In the rows, 128 means zero.
which system made each run:
path 1, zor (10 x 18):
[142 96 147 179 100 108 143 149 133 136 116 115 130 116 106 142 120 131]
[104 143 145 119 88 113 146 91 123 147 116 150 136 131 146 103 113 143]
[177 145 139 83 133 155 145 144 111 119 131 150 148 133 142 129 145 137]
[98 131 111 108 157 145 110 139 134 74 149 140 119 117 130 115 129 103]
[130 119 95 156 151 135 98 117 128 148 123 81 136 129 114 143 150 101]
[133 113 137 164 109 95 123 130 152 157 152 113 106 107 138 137 94 153]
[119 149 142 116 127 107 156 113 122 163 103 153 118 166 123 136 113 168]
[154 117 154 104 112 142 159 163 113 86 111 153 136 132 107 115 144 129]
[89 132 122 119 127 149 127 100 118 89 130 131 153 109 141 111 151 85]
[166 134 103 132 137 146 87 122 131 151 151 93 136 115 159 137 137 103]
path 2, puna (10 x 18):
[172 159 157 87 125 164 129 166 122 90 117 171 123 147 162 168 119 113]
[101 137 57 121 124 162 85 141 133 120 127 138 112 82 97 131 85 102]
[153 109 96 174 131 115 115 118 124 133 121 90 199 158 123 119 134 75]
[154 108 122 126 127 101 131 92 123 177 166 86 124 116 121 86 147 192]
[83 124 182 133 183 104 173 135 139 104 145 142 102 158 145 131 164 154]
[145 149 166 78 93 165 146 164 119 117 76 169 90 122 113 142 136 138]
[79 143 106 151 92 138 101 121 138 113 109 149 119 94 136 173 68 83]
[185 142 84 132 115 129 85 115 123 135 147 109 185 156 165 122 104 92]
[129 111 75 134 183 121 128 117 131 154 194 98 142 103 104 91 139 172]
[112 100 179 133 171 115 167 133 130 104 110 103 134 158 97 96 198 130]
path 3, zivo (10 x 18):
[133 127 131 108 128 140 138 153 136 104 113 150 134 116 94 121 100 129]
[115 126 104 135 152 137 128 107 135 140 124 106 159 107 96 114 133 112]
[154 109 139 154 133 118 116 115 128 122 158 93 131 118 144 147 141 132]
[115 135 126 117 130 117 106 125 122 127 144 127 82 157 159 121 144 144]
[129 138 136 129 115 131 143 170 126 142 98 157 105 152 127 140 126 125]
[110 128 131 128 99 126 154 118 127 125 105 148 159 115 108 103 105 115]
[142 135 113 127 145 132 134 94 123 131 146 121 176 110 129 147 113 130]
[148 117 128 106 152 131 107 123 130 102 163 106 110 108 128 131 133 148]
[107 125 120 133 153 136 110 154 137 133 120 109 86 145 124 128 157 118]
[124 116 142 163 88 112 137 155 134 142 102 128 119 141 134 120 133 106]
path 4, zede (10 x 18):
[136 173 100 73 107 127 113 95 125 151 134 158 156 150 168 76 95 130]
[179 134 141 111 203 133 152 135 156 134 157 125 173 103 107 149 102 158]
[88 95 124 119 160 119 105 102 143 94 132 80 102 103 67 90 144 142]
[111 106 144 193 109 131 118 123 123 154 91 81 110 120 132 174 176 83]
[118 136 126 147 56 111 103 155 114 106 139 168 79 150 188 146 101 117]
[148 179 104 79 143 142 149 134 100 163 124 181 139 188 158 133 126 151]
[150 116 133 102 155 123 188 147 139 113 143 158 179 99 73 89 101 161]
[98 115 139 120 148 128 115 52 152 127 125 69 163 81 98 84 149 112]
[150 106 154 177 131 134 78 140 157 120 137 68 103 94 154 177 138 79]
[87 143 88 135 121 126 86 162 111 119 139 148 39 171 164 161 128 132]
path 5, zivo (10 x 18):
[85 135 110 143 115 123 138 113 123 147 96 138 136 134 102 128 110 122]
[162 115 127 135 110 121 139 110 106 111 132 123 175 133 119 141 121 134]
[120 130 109 106 147 136 130 113 113 116 173 130 121 110 143 117 147 150]
[135 132 143 122 171 141 121 166 147 119 127 128 108 140 137 137 148 113]
[112 122 136 141 101 128 118 142 153 152 105 121 108 110 129 94 126 105]
[117 135 129 155 109 100 130 104 131 146 115 132 149 148 132 152 90 130]
[161 130 118 97 107 122 124 106 101 118 136 135 135 137 116 132 112 169]
[107 131 116 111 165 150 149 131 111 110 137 139 117 121 103 143 156 146]
[136 114 141 133 138 145 131 150 136 109 125 111 139 117 131 110 169 84]
[110 130 124 159 113 116 114 128 147 154 149 121 124 110 172 118 117 102]
path 6, zor (10 x 18):
[124 146 115 99 136 120 113 162 150 132 96 145 115 172 116 70 107 113]
[123 112 118 129 149 163 162 133 124 132 124 124 158 68 77 135 144 128]
[132 122 154 120 126 100 96 68 145 91 137 90 146 131 136 117 106 124]
[142 135 118 115 117 147 114 122 94 153 147 121 74 123 154 165 167 166]
[112 133 133 158 139 105 138 170 137 97 131 166 121 174 145 161 96 113]
[109 120 96 137 102 133 134 146 121 164 87 125 133 140 95 75 149 104]
[153 120 150 136 128 128 164 111 146 136 152 128 186 70 130 122 109 126]
[132 159 142 64 149 128 95 82 140 123 133 112 110 139 145 105 126 149]
[141 124 125 121 156 159 125 158 107 98 137 130 91 123 114 195 153 143]
[80 113 108 176 108 98 105 132 130 94 112 126 114 160 126 132 109 92]
path 7, zede (10 x 18):
[83 125 140 113 158 106 90 125 178 81 138 122 93 121 115 96 85 122]
[140 139 109 140 144 148 103 124 125 184 73 92 112 146 96 173 141 124]
[115 102 132 156 72 107 140 142 97 76 136 155 107 122 116 168 96 155]
[140 148 113 93 102 141 128 91 77 136 124 129 147 169 158 107 179 130]
[162 117 148 138 143 136 173 174 146 125 178 153 157 85 154 120 131 132]
[73 147 124 97 173 123 107 103 166 122 126 123 119 131 128 65 126 107]
[152 126 136 165 151 133 117 151 165 173 91 96 134 112 99 170 103 107]
[93 122 112 131 89 104 97 99 110 91 128 132 82 133 113 152 86 157]
[173 133 121 118 113 145 136 118 70 138 107 121 145 175 133 164 178 138]
[128 106 132 128 103 130 175 161 112 99 180 167 133 96 145 100 142 149]
path 8, dipas (10 x 18):
[101 130 62 142 132 145 118 141 124 126 125 147 146 112 96 128 96 100]
[127 108 130 149 138 80 141 87 126 122 158 108 170 153 124 107 116 156]
[158 127 128 112 105 129 124 139 136 168 159 124 94 92 147 94 132 167]
[102 137 172 113 172 142 146 137 132 116 121 134 85 131 137 159 169 139]
[148 119 138 135 96 152 106 159 126 110 70 117 128 138 105 139 140 74]
[79 143 93 153 115 126 130 95 123 123 122 151 162 113 128 155 83 99]
[164 135 114 116 127 89 122 103 124 136 154 127 164 177 144 100 96 159]
[149 123 104 107 158 144 136 156 130 161 175 133 99 90 119 112 139 180]
[113 103 181 126 160 128 135 132 136 93 122 95 94 128 109 122 188 131]
[123 125 143 152 65 152 113 139 130 144 82 118 117 100 143 140 145 70]
path 9, Pev (10 x 18):
[122 127 126 113 75 124 146 85 109 114 154 146 163 91 158 94 124 131]
[166 153 147 88 158 160 133 146 152 141 160 137 133 95 173 114 141 118]
[120 130 129 123 185 136 101 177 173 127 108 115 84 132 103 122 120 110]
[88 115 106 180 122 109 107 108 121 144 88 97 121 156 98 157 126 106]
[139 116 118 160 68 91 135 88 93 131 155 131 147 138 153 149 106 161]
[155 151 132 74 140 135 155 124 108 122 166 166 136 141 158 111 135 178]
[144 125 153 84 164 170 147 171 140 106 104 139 114 108 86 110 159 124]
[71 119 126 151 122 140 111 123 153 115 88 107 124 91 99 115 131 66]
[129 134 119 177 97 106 98 100 137 163 142 104 147 125 183 151 104 95]
[165 142 109 126 150 95 121 143 127 156 178 145 115 170 163 142 93 180]
path 10, dipas (10 x 18):
[122 85 92 181 120 119 121 163 109 134 160 92 117 146 140 81 201 106]
[88 106 173 198 89 96 180 162 151 144 146 155 115 97 163 120 123 119]
[119 163 191 94 106 110 164 130 154 164 67 174 126 157 133 109 97 141]
[175 163 132 70 155 175 125 117 132 137 84 141 145 104 80 187 83 148]
[127 127 82 90 161 151 67 73 105 61 134 85 137 126 86 137 134 119]
[142 99 70 177 114 126 89 114 97 135 186 78 142 125 173 119 177 99]
[88 111 133 182 117 82 149 178 144 133 191 158 91 143 199 102 132 127]
[125 130 178 135 128 103 197 185 151 181 83 170 119 162 110 98 131 148]
[138 137 180 89 120 151 157 119 148 120 63 147 135 72 55 160 80 150]
[131 159 125 64 129 161 77 32 108 98 96 94 151 119 107 148 127 118]
path 11, Pev (10 x 18):
[154 131 151 114 98 115 139 144 144 166 100 134 111 134 118 102 112 157]
[109 148 119 99 155 143 132 96 136 141 112 133 140 103 86 145 95 147]
[160 122 105 109 117 150 83 108 116 99 128 93 140 111 114 130 135 105]
[107 123 93 150 132 139 121 151 112 108 173 141 113 117 161 152 143 110]
[129 122 158 150 142 104 142 155 137 116 133 132 133 185 158 117 147 113]
[116 121 143 141 107 108 163 146 134 176 104 142 111 133 110 106 127 160]
[120 141 154 107 137 118 137 72 141 136 108 120 153 108 101 130 98 151]
[161 139 106 89 108 165 85 108 115 127 129 109 118 92 129 132 127 130]
[117 135 101 126 163 151 108 152 125 84 156 141 121 121 144 168 123 100]
[127 116 116 160 127 112 124 171 121 111 123 126 130 186 140 111 151 92]
path 12, vas (10 x 18):
[96 118 176 120 88 121 161 108 111 117 86 136 115 136 111 107 165 137]
[122 142 142 119 65 159 114 114 126 123 107 137 124 83 162 129 122 85]
[140 156 117 95 152 150 96 129 148 84 151 148 130 99 143 160 80 115]
[142 138 74 126 196 132 117 141 148 157 145 118 154 142 98 119 107 129]
[133 85 125 180 148 94 149 130 118 142 135 92 143 151 87 132 145 152]
[117 111 160 142 80 95 126 105 109 132 123 108 103 166 159 98 168 138]
[125 147 159 105 77 151 141 147 115 125 130 170 86 112 183 143 145 128]
[99 165 123 75 143 168 133 133 144 107 106 175 126 96 112 132 94 117]
[148 131 91 138 157 145 117 122 147 143 114 110 189 99 81 136 87 97]
[155 98 110 163 149 89 98 98 129 116 166 71 150 145 119 131 117 142]
path 13, puna (10 x 18):
[122 131 95 121 153 123 123 128 133 138 145 126 149 148 131 88 133 121]
[135 109 137 135 146 132 164 129 123 137 132 117 148 111 100 117 152 145]
[106 125 170 122 118 122 129 105 135 116 110 113 102 123 126 125 149 132]
[137 140 143 133 112 134 126 148 121 136 122 144 96 138 161 169 125 131]
[129 136 101 119 123 124 106 149 135 105 136 151 120 135 125 130 81 125]
[125 137 88 134 137 135 132 128 125 146 128 130 173 137 117 109 125 103]
[142 109 133 131 131 122 139 94 124 136 143 98 155 98 108 115 142 142]
[116 124 161 125 144 122 130 110 131 123 139 106 98 135 151 125 171 137]
[145 127 148 123 123 133 133 171 125 121 118 145 83 136 131 155 134 144]
[104 139 111 129 107 122 114 148 138 114 103 156 112 139 114 126 78 110]
path 14, vas (10 x 18):
[108 125 106 131 102 120 140 145 132 133 114 153 131 119 101 96 96 126]
[129 136 146 147 125 113 144 95 133 133 125 127 170 120 139 147 100 125]
[168 127 132 99 131 132 109 106 127 131 155 98 127 113 137 114 137 153]
[106 132 121 127 163 147 127 133 122 132 143 115 97 120 133 152 170 125]
[121 119 129 127 127 135 123 168 125 104 91 130 112 157 101 118 143 106]
[104 126 111 159 86 108 128 138 135 135 123 148 131 128 133 121 86 112]
[153 147 149 114 125 109 141 104 134 129 141 145 158 141 155 137 90 150]
[145 133 119 100 150 147 136 106 124 162 152 117 133 93 123 117 147 165]
[115 118 140 131 161 151 131 120 121 111 113 99 118 118 106 150 180 115]
[126 115 114 139 103 130 92 158 131 104 106 114 100 144 124 108 140 84]
path 15, panul (10 x 18):
[119 142 99 100 155 133 100 99 137 160 113 97 144 157 124 64 155 108]
[139 98 126 177 112 138 143 150 108 138 138 113 110 93 113 193 147 142]
[86 142 140 109 129 95 104 87 131 95 129 125 103 178 153 102 118 135]
[171 147 137 128 123 149 162 175 122 180 131 160 128 129 160 154 137 136]
[99 117 126 113 123 115 129 133 144 70 123 148 131 111 86 92 83 131]
[144 142 126 130 136 148 127 104 134 190 103 98 169 120 137 114 160 97]
[136 98 122 144 117 129 108 119 114 85 165 106 106 87 112 170 116 151]
[102 157 118 111 171 119 109 112 130 137 131 124 116 192 158 109 157 121]
[158 109 127 152 93 126 154 190 112 145 124 149 101 129 116 152 125 153]
[65 135 143 121 118 101 138 96 147 107 111 146 135 133 124 87 98 119]
path 16, panul (10 x 18):
[129 136 148 159 124 115 151 141 147 163 115 143 139 128 141 156 100 122]
[138 134 131 97 120 115 123 101 133 117 132 135 139 116 111 120 81 159]
[132 144 114 100 163 163 141 118 117 143 123 127 146 115 116 129 162 126]
[135 100 117 133 108 140 110 139 107 89 125 107 115 123 108 124 159 115]
[97 130 122 155 124 115 113 125 133 139 137 124 112 145 170 123 144 100]
[152 127 147 151 125 101 134 150 143 131 142 140 123 146 148 155 89 145]
[116 145 128 97 149 119 142 119 145 147 130 150 132 130 108 99 96 158]
[140 125 138 112 132 156 152 124 119 134 95 121 150 106 87 133 148 129]
[116 118 116 119 99 149 102 97 109 98 130 104 119 101 127 123 155 110]
[130 137 117 147 140 133 107 138 122 119 149 122 123 152 180 156 146 94]

runs to name:
path 17 (2 x 18):
[124 136 192 123 148 116 143 118 145 105 111 131 125 145 140 150 125 129]
[156 147 124 84 110 151 107 141 136 149 128 138 101 107 139 110 113 141]
 : panul
path 18 (2 x 18):
[129 134 114 148 134 136 163 119 97 145 119 141 166 150 124 168 141 131]
[145 118 123 108 110 119 122 140 135 86 154 144 139 114 123 93 96 132]
 : dipas
path 19 (2 x 18):
[163 138 92 110 124 164 109 138 113 152 128 121 128 113 133 133 146 116]
[97 122 114 149 151 116 150 140 127 99 160 155 140 131 131 143 111 132]
 : zede
path 20 (2 x 18):
[122 124 77 129 157 127 122 125 113 153 137 108 152 164 120 78 170 113]
[136 89 157 170 133 116 160 138 128 132 159 102 117 88 116 153 154 161]
 : Pev
path 21 (2 x 18):
[125 143 152 107 103 131 128 101 132 148 90 129 133 128 129 114 128 128]
[158 137 133 96 112 153 132 130 112 102 135 148 134 104 133 147 119 135]
 : zor
path 22 (2 x 18):
[113 145 88 122 198 124 109 102 137 171 132 93 141 168 117 98 152 125]
[172 96 181 158 106 123 147 158 132 138 132 104 92 97 128 161 154 153]
 : zivo
path 23 (2 x 18):
[122 128 132 122 113 163 127 135 138 106 115 135 136 64 115 137 119 93]
[139 136 97 128 139 134 77 103 134 114 128 97 153 136 136 125 116 86]
 : panul
path 24 (2 x 18):
[170 134 122 102 89 172 138 177 98 125 96 159 115 122 114 147 141 123]
[83 134 119 121 158 148 150 107 121 67 126 151 172 114 108 139 128 97]
 : dipas
path 25 (2 x 18):
[123 143 103 122 106 112 110 198 145 127 115 179 71 158 124 120 64 140]
[102 156 109 136 128 104 176 105 120 174 102 179 172 148 104 155 61 162]
 : vas
path 26 (2 x 18):
[111 125 174 163 125 96 144 103 151 87 116 127 196 151 156 123 108 72]
[147 163 91 114 110 121 105 129 160 202 126 144 142 118 148 94 54 129]
 : dipas
path 27 (2 x 18):
[76 116 167 151 106 111 127 100 165 126 128 107 131 95 162 67 147 77]
[183 143 170 138 144 131 98 130 172 148 140 98 122 100 172 187 96 118]
 : panul
path 28 (2 x 18):
[170 128 99 124 57 132 104 121 106 123 139 134 153 114 148 121 99 115]
[131 144 94 116 183 143 152 149 130 133 181 159 156 123 151 123 120 135]
 : Pev
path 29 (2 x 18):
[135 134 105 93 169 159 125 160 132 113 145 140 115 118 112 116 140 135]
[86 116 107 158 154 125 148 131 134 136 115 125 149 124 88 117 135 107]
 : zede
path 30 (2 x 18):
[119 136 130 118 108 155 66 136 153 123 135 111 64 76 159 136 121 95]
[118 154 79 151 138 128 106 118 120 162 106 138 133 143 110 201 68 134]
 : zor
path 31 (2 x 18):
[134 125 169 120 138 111 182 153 127 142 103 151 134 166 110 102 147 154]
[122 144 164 106 115 155 169 92 125 155 106 138 162 84 141 120 155 123]
 : zivo
path 32 (2 x 18):
[136 89 160 185 120 118 93 110 160 114 121 58 124 76 112 162 119 100]
[111 127 91 145 97 92 67 80 98 137 148 93 91 187 162 129 134 145]
 : zivo
path 33 (2 x 18):
[98 146 134 108 129 123 80 89 140 135 122 97 74 149 168 107 153 118]
[169 122 123 153 142 132 151 193 116 138 145 151 121 146 135 187 122 150]
 : puna
path 34 (2 x 18):
[160 133 118 153 88 148 138 180 102 131 130 158 133 148 179 156 151 85]
[97 139 120 119 108 107 143 146 154 107 155 181 137 116 150 76 69 124]
 : zivo
path 35 (2 x 18):
[143 111 96 126 149 133 96 132 119 142 117 86 108 150 89 115 156 135]
[92 105 126 161 115 121 139 108 101 101 143 122 112 112 120 169 146 141]
 : Pev
